Here are some points:
(1.38 1.51 -0.14 0.45 -1.48 2.23 -0.53 0.27 0.27 -0.09 0.63 1.04 -0.29 0.64 2.49 2.03)
(1.25 -0.15 -0.17 0.63 -1.71 0.89 0.56 -0.58 -0.16 0.69 0.31 0.44 0.67 -0.65 1.31 1.08)
(-0.34 -0.18 0.16 -1.39 -0.02 -1.14 0.78 0.75 0.75 0.11 0.64 -0.73 -0.03 -0.02 -0.46 0.62)
(0.99 -0.33 -0.65 0.05 -1.03 1.13 0.04 -0.55 -0.30 -0.36 0.88 0.88 0.40 0.16 0.80 0.83)
(-0.47 -1.40 2.13 0.57 0.43 -1.96 -1.46 -1.18 -0.74 -0.43 -0.15 -0.56 1.05 0.21 -2.24 -1.49)
(0.17 0.39 -0.17 -0.97 0.22 -0.36 0.00 0.88 1.08 0.46 -0.22 -0.82 0.04 0.69 1.84 -0.10)
(0.80 0.33 -2.28 -0.06 -0.83 0.11 2.27 1.75 0.26 1.18 0.76 0.63 -0.93 -0.57 3.20 1.61)
(-0.21 0.65 0.05 -0.77 0.08 0.28 0.48 0.32 0.67 0.20 -0.33 -1.71 0.20 1.45 0.56 0.29)
(0.02 -1.27 0.75 0.23 1.11 -0.41 -0.98 -0.76 -0.90 -0.76 -1.14 1.05 0.03 -0.79 -1.94 -0.86)
(1.17 -1.21 1.57 0.27 -0.44 -1.58 -1.04 -0.04 -0.60 0.31 -0.71 0.90 0.28 0.04 -0.46 -1.01)
(-1.52 -0.01 0.94 -0.11 0.89 1.01 -0.17 -0.76 -1.01 -0.24 -1.74 -1.31 0.23 -0.15 -2.47 0.10)
(-0.77 -1.16 1.46 0.47 -0.24 0.34 -1.31 -0.44 -1.15 -0.48 -0.72 -0.32 1.13 1.21 -2.44 -0.27)
(-0.58 0.31 0.76 -0.72 0.36 -0.87 -0.02 0.23 0.50 0.14 -0.56 -2.00 0.45 1.58 -0.45 -0.56)
(-0.65 0.50 0.83 -0.20 0.06 -0.08 -0.20 0.40 0.73 -0.08 0.06 -1.17 0.82 1.27 -0.88 -0.17)
(-0.26 -0.82 0.95 -0.12 1.18 -1.17 -0.96 -0.54 0.20 -0.46 -0.82 0.11 0.67 -0.39 -1.88 -1.32)
(0.01 -0.50 -0.32 -0.12 -0.99 0.52 0.06 -1.13 -0.48 -0.61 0.19 0.14 0.27 -0.13 -0.36 0.50)
(-1.54 -1.83 1.89 -0.26 0.40 -2.80 -0.56 -1.19 -0.68 -0.08 -0.03 -1.42 1.49 -1.09 -2.37 -1.76)
(-2.33 -0.98 1.83 -0.69 1.90 -2.97 -0.86 -0.17 -0.68 -1.62 -0.48 -1.09 0.41 -0.94 -4.04 -1.84)
(1.18 -0.10 -1.76 1.30 -1.16 -0.61 0.86 -0.10 0.50 1.04 1.53 0.35 0.30 0.11 1.11 0.11)
(-1.06 1.10 -0.85 0.92 -0.26 2.49 -0.34 0.04 -1.01 -0.74 -0.03 1.03 -1.16 -0.92 1.18 1.50)
(-0.21 -0.49 2.15 -0.34 0.88 -2.63 -0.78 -0.33 0.54 -0.83 0.24 -0.12 -0.17 -1.92 -1.43 -1.53)
(1.02 -0.25 0.61 -0.27 1.21 -0.63 -0.54 0.07 1.44 0.89 0.15 0.59 -0.56 -1.07 1.18 -0.60)
(0.17 1.71 -2.52 -0.08 -0.49 2.10 1.61 1.58 0.29 0.23 0.85 1.29 -1.87 -0.99 3.47 2.09)
(-1.57 -0.35 1.70 -0.82 0.60 -3.14 -0.73 0.41 -0.81 -0.94 -0.15 -1.18 0.30 0.60 -2.86 -1.84)
(0.61 -1.99 -1.14 -0.25 1.28 -0.80 0.44 -1.34 -0.32 0.05 0.58 1.29 -0.85 -1.99 0.43 -0.63)
(1.75 -0.04 -1.47 1.59 -0.27 0.32 0.32 -0.06 -0.02 -0.04 1.10 2.23 -0.99 -1.06 0.55 0.17)
(-0.57 -1.65 2.12 -0.20 0.68 0.06 -1.50 -0.22 -1.33 -0.19 -1.13 0.82 -0.82 -1.31 -0.43 -0.41)
(0.28 2.38 -3.01 0.95 -1.91 1.51 2.04 0.51 -0.31 0.37 1.33 -0.29 -0.24 0.92 2.23 2.13)
(0.52 0.71 0.01 -0.30 -0.96 -0.13 0.04 1.38 0.69 1.17 -0.51 -0.37 -0.30 0.55 2.36 0.30)
(0.28 -0.91 -0.81 0.84 -0.51 -0.01 0.14 -0.12 -0.95 0.84 -0.31 0.42 -0.30 0.28 0.16 -0.02)
(-0.40 1.10 -0.24 0.01 0.81 1.71 -0.81 -1.42 0.78 -0.24 0.00 -0.95 1.05 1.27 0.59 0.23)
(-0.98 -2.28 3.40 -0.92 0.98 -3.30 -1.63 -0.06 -0.49 -0.38 -1.20 -0.86 1.47 -0.06 -2.78 -2.39)
(1.28 -0.56 -0.08 -0.55 0.20 -0.38 -0.44 0.50 0.09 0.29 -0.55 1.48 -0.55 0.09 0.51 -0.33)
(-0.46 -1.42 2.38 -0.17 0.35 -2.37 -2.06 -1.08 -0.79 -1.31 -0.47 -0.29 1.31 0.60 -4.31 -2.38)
(-0.40 0.65 -0.39 -0.10 0.23 0.36 0.13 -0.83 0.55 -0.51 0.87 -1.14 0.88 1.07 -1.00 -0.22)
(0.43 1.36 -2.29 0.46 -0.21 1.74 0.74 -0.40 -0.30 -0.39 0.99 0.40 -0.63 0.73 1.61 1.97)
(-0.42 -0.21 1.67 -1.24 1.14 -1.36 -1.30 -1.04 -0.27 -0.47 -1.43 -1.37 -0.11 0.17 -2.19 -1.72)
(-0.82 1.14 0.71 0.35 -0.45 1.04 0.31 0.94 -0.91 -0.99 0.20 0.55 -1.00 -1.28 1.15 1.35)
16 more points follow, each with its number after it:
(0.89 -0.04 -1.67 0.05 -0.12 0.83 0.84 0.24 1.26 1.91 0.05 -0.18 -0.13 0.29 2.08 0.53) 0
(1.65 1.48 -1.27 0.99 -2.08 3.98 0.61 1.78 0.56 1.40 -0.87 1.02 -0.57 1.17 2.55 2.70) 1
(-1.67 -0.60 0.86 -0.81 1.97 -2.52 -0.20 -0.39 0.75 -0.68 -0.28 -1.17 0.25 -0.86 -3.37 -2.35) 2
(-0.02 -0.13 0.30 0.05 0.03 -0.89 0.41 -0.57 -0.80 -0.42 0.07 -0.62 0.35 -0.43 -0.34 -0.33) 3
(0.40 0.17 -2.20 -0.24 0.38 -0.58 1.42 0.86 0.29 0.26 2.12 1.30 -1.37 -1.86 4.17 1.14) 4
(-1.35 0.54 0.33 -0.04 0.73 -1.33 -0.50 -0.70 0.62 -0.42 0.29 -1.71 1.06 0.65 -2.50 -1.66) 5
(0.38 -0.42 1.32 -0.50 0.12 1.02 -1.57 -1.44 0.05 -0.94 -0.72 0.34 0.35 0.94 -2.17 -0.59) 6
(-0.10 -0.01 -0.40 -0.72 -0.17 -0.86 0.09 -1.10 0.13 0.24 -0.16 -1.24 0.44 1.11 -0.63 -0.57) 7
(-0.81 -1.21 1.45 0.19 0.49 -1.02 -1.19 -0.01 -0.65 -0.74 -0.20 0.96 -0.58 -0.94 -2.14 -0.98) 8
(1.35 -1.25 -3.41 0.52 0.01 2.07 2.09 -0.70 -0.21 0.74 1.36 2.43 -1.56 -2.06 2.95 2.08) 9
(0.02 1.13 -1.08 0.27 -0.14 0.06 0.86 0.10 0.65 0.39 1.10 -0.97 0.81 0.57 0.09 -0.11) 10
(0.04 0.96 0.09 0.75 -0.73 -0.34 0.10 0.48 -0.42 0.38 -0.40 -0.35 0.08 0.95 -1.37 -0.18) 11
(1.62 2.24 -2.51 1.49 -2.88 3.04 2.26 1.33 -0.70 1.58 0.61 1.01 -1.01 0.66 2.94 3.28) 12
(0.17 2.26 -5.19 1.42 -1.15 3.54 3.63 0.63 0.36 1.17 1.95 -0.01 -0.40 0.62 2.96 3.04) 13
(0.51 0.94 -0.82 -0.17 -0.94 2.29 0.65 0.06 -0.57 -0.10 0.09 -0.19 0.35 1.22 1.64 1.59) 14
(-0.97 -2.57 3.13 0.05 1.62 -3.95 -3.02 -3.28 -0.48 -1.39 -1.27 -0.86 1.71 -0.81 -5.48 -3.92) 15
Which three of these numbered points are nearest to each point below, ignoring the direction in which the first points spread most? Their numbers follow each, nearest first.
(0.60 0.11 -0.98 -0.02 -0.45 2.17 0.15 -0.68 -0.94 -0.39 -0.16 1.17 -0.47 0.96 -0.74 1.00) > 6 14 8
(0.21 0.46 -2.62 -0.17 0.22 0.00 1.58 0.84 0.07 0.09 2.25 1.49 -1.65 -2.02 4.66 1.62) > 4 3 2
(-0.46 -2.90 1.04 -0.59 2.67 -3.57 -1.07 -2.05 -0.54 -0.93 -0.10 0.61 -0.64 -2.35 -2.70 -2.81) > 9 4 15
(0.11 0.36 -1.36 -0.05 -0.55 0.94 0.57 -1.12 -0.10 0.13 0.05 -0.42 0.18 0.51 0.45 0.37) > 7 3 14
(-0.44 -0.31 -1.64 1.11 0.71 0.13 0.06 -0.82 0.28 -0.67 0.75 0.35 0.39 -0.53 -1.16 -1.01) > 15 2 5
(0.00 0.32 0.24 -0.79 0.10 0.99 0.00 -0.93 -0.51 -0.96 0.05 -0.72 0.78 0.75 0.42 0.70) > 14 3 7
(0.78 -1.89 -0.16 0.16 0.54 -0.04 -0.66 -1.29 -0.27 -0.26 -0.24 1.66 -0.53 -1.63 -1.09 -0.43) > 9 8 15
(0.42 -1.47 0.30 -0.62 -0.12 -0.99 0.72 -1.06 -1.09 0.52 -0.51 -0.47 -0.11 -0.43 -0.20 0.31) > 3 7 0
(-1.58 -0.42 1.81 -0.93 1.11 -3.46 -0.89 0.29 -0.39 -0.53 -0.63 -1.55 0.42 0.69 -3.06 -2.64) > 10 5 7
Here are 16 other points, each followed by its number:
(2.05 -0.50 -1.27 0.38 -1.73 -0.41 1.10 0.61 -0.11 1.31 0.72 1.18 -0.25 0.20 2.02 0.30) 0
(2.19 -0.32 -0.15 0.93 -1.46 1.37 -0.24 0.18 -0.13 0.91 -0.21 1.71 -0.22 0.30 2.06 0.93) 1
(2.00 0.83 -2.37 0.16 -1.77 2.68 1.15 1.93 -0.05 1.04 0.14 2.70 -1.62 0.40 3.85 2.37) 2
(-1.24 -0.51 0.78 -0.32 1.52 -2.16 -0.31 -0.33 0.43 -0.38 -0.21 -0.55 -0.25 -1.11 -2.39 -2.16) 3
(0.26 1.33 -0.42 -0.51 -0.65 -0.68 0.50 1.72 0.66 1.21 -0.88 -0.57 -0.77 1.31 0.77 -0.10) 4
(0.75 1.07 -0.64 0.49 -0.47 -0.38 0.17 -0.05 0.17 -0.11 0.86 0.74 -0.84 -0.47 0.26 -0.33) 5
(-1.25 -0.39 1.76 -0.16 0.95 -1.96 -1.16 0.21 0.61 -0.52 -0.71 -1.10 1.31 0.81 -3.57 -2.16) 6
(1.48 0.43 -2.79 0.93 -0.79 2.00 1.43 -0.36 0.27 0.86 1.22 0.70 -0.14 0.84 2.28 1.53) 7
(-0.17 -2.96 0.56 -0.49 1.98 -2.95 -0.77 -1.68 -0.39 -0.46 -0.20 0.82 -0.26 -1.74 -3.17 -2.51) 8
(-0.97 -0.53 1.71 -1.50 0.99 -2.55 -0.88 0.61 0.95 -0.03 -0.88 -1.54 0.47 0.14 -0.79 -1.70) 9
(0.16 -0.79 2.16 0.09 0.77 -3.29 -0.90 -0.50 0.39 -0.66 0.53 0.34 -0.12 -2.16 -1.70 -1.58) 10
(-0.59 -0.63 0.10 0.59 -0.34 1.81 -0.46 -0.62 -0.66 -0.15 -0.17 -0.25 1.09 1.21 -1.06 0.68) 11
(-0.29 0.87 -1.55 0.33 -0.63 1.73 1.53 1.33 0.51 0.85 0.09 0.31 -0.82 -0.41 1.82 1.44) 12
(0.66 1.37 -2.58 1.00 -1.72 4.00 1.68 1.15 -0.65 1.21 -0.05 1.34 -0.77 0.21 4.77 3.42) 13
(-0.75 -0.87 -0.73 0.82 0.76 -1.01 -0.40 -1.13 0.12 -0.97 0.63 0.05 1.13 -0.45 -2.37 -1.79) 14
(-1.52 0.88 -0.37 0.65 0.16 2.24 -0.59 -0.91 -0.84 -0.76 -0.35 -0.38 -0.53 -0.57 0.21 0.72) 15
Which three of these numbered points are nearest to each point below, ignoring the direction in which the first points spread most? Their numbers follow each, nearest first.
(0.60 0.88 -0.06 -0.84 -0.92 2.58 -0.28 0.37 -0.57 -0.14 -0.98 0.34 -0.32 1.43 1.67 1.27) > 13 11 2
(-0.90 -0.81 0.07 -0.50 1.93 -1.49 -0.15 -1.77 -0.26 -1.36 0.93 -0.16 -0.22 -1.60 -0.88 -1.02) > 3 8 14
(-0.54 -0.12 0.18 -0.53 0.16 0.31 0.27 -0.05 0.43 0.20 -0.30 -0.51 -0.15 -0.23 -1.65 0.14) > 12 6 3
(0.29 0.65 -0.22 -0.77 -0.36 -0.02 0.16 0.98 0.89 0.65 -0.08 -0.51 -0.18 0.53 2.36 0.30) > 9 4 12
(-0.01 -0.42 -2.15 -0.18 1.32 -0.39 1.23 -0.74 -0.09 -0.64 1.61 0.88 -0.96 -1.86 1.58 0.15) > 8 3 14
(0.33 -0.27 0.87 0.16 0.01 -1.70 -0.26 -0.41 0.26 -0.32 1.00 0.60 -0.58 -2.21 0.40 -0.28) > 10 5 3
(0.13 0.14 0.68 -0.94 -0.04 -1.61 0.04 0.89 0.14 0.86 -1.19 -0.58 -0.46 0.95 -0.49 -0.81) > 4 9 12
(-0.22 0.47 0.98 0.25 0.08 0.83 -0.33 0.21 -0.18 0.26 -1.15 -0.90 0.65 0.56 -0.40 -0.03) > 13 12 6
(0.69 -0.24 -0.42 1.12 -0.82 1.80 0.02 -0.43 -0.41 0.92 0.22 0.38 0.33 0.56 1.49 1.29) > 13 11 7
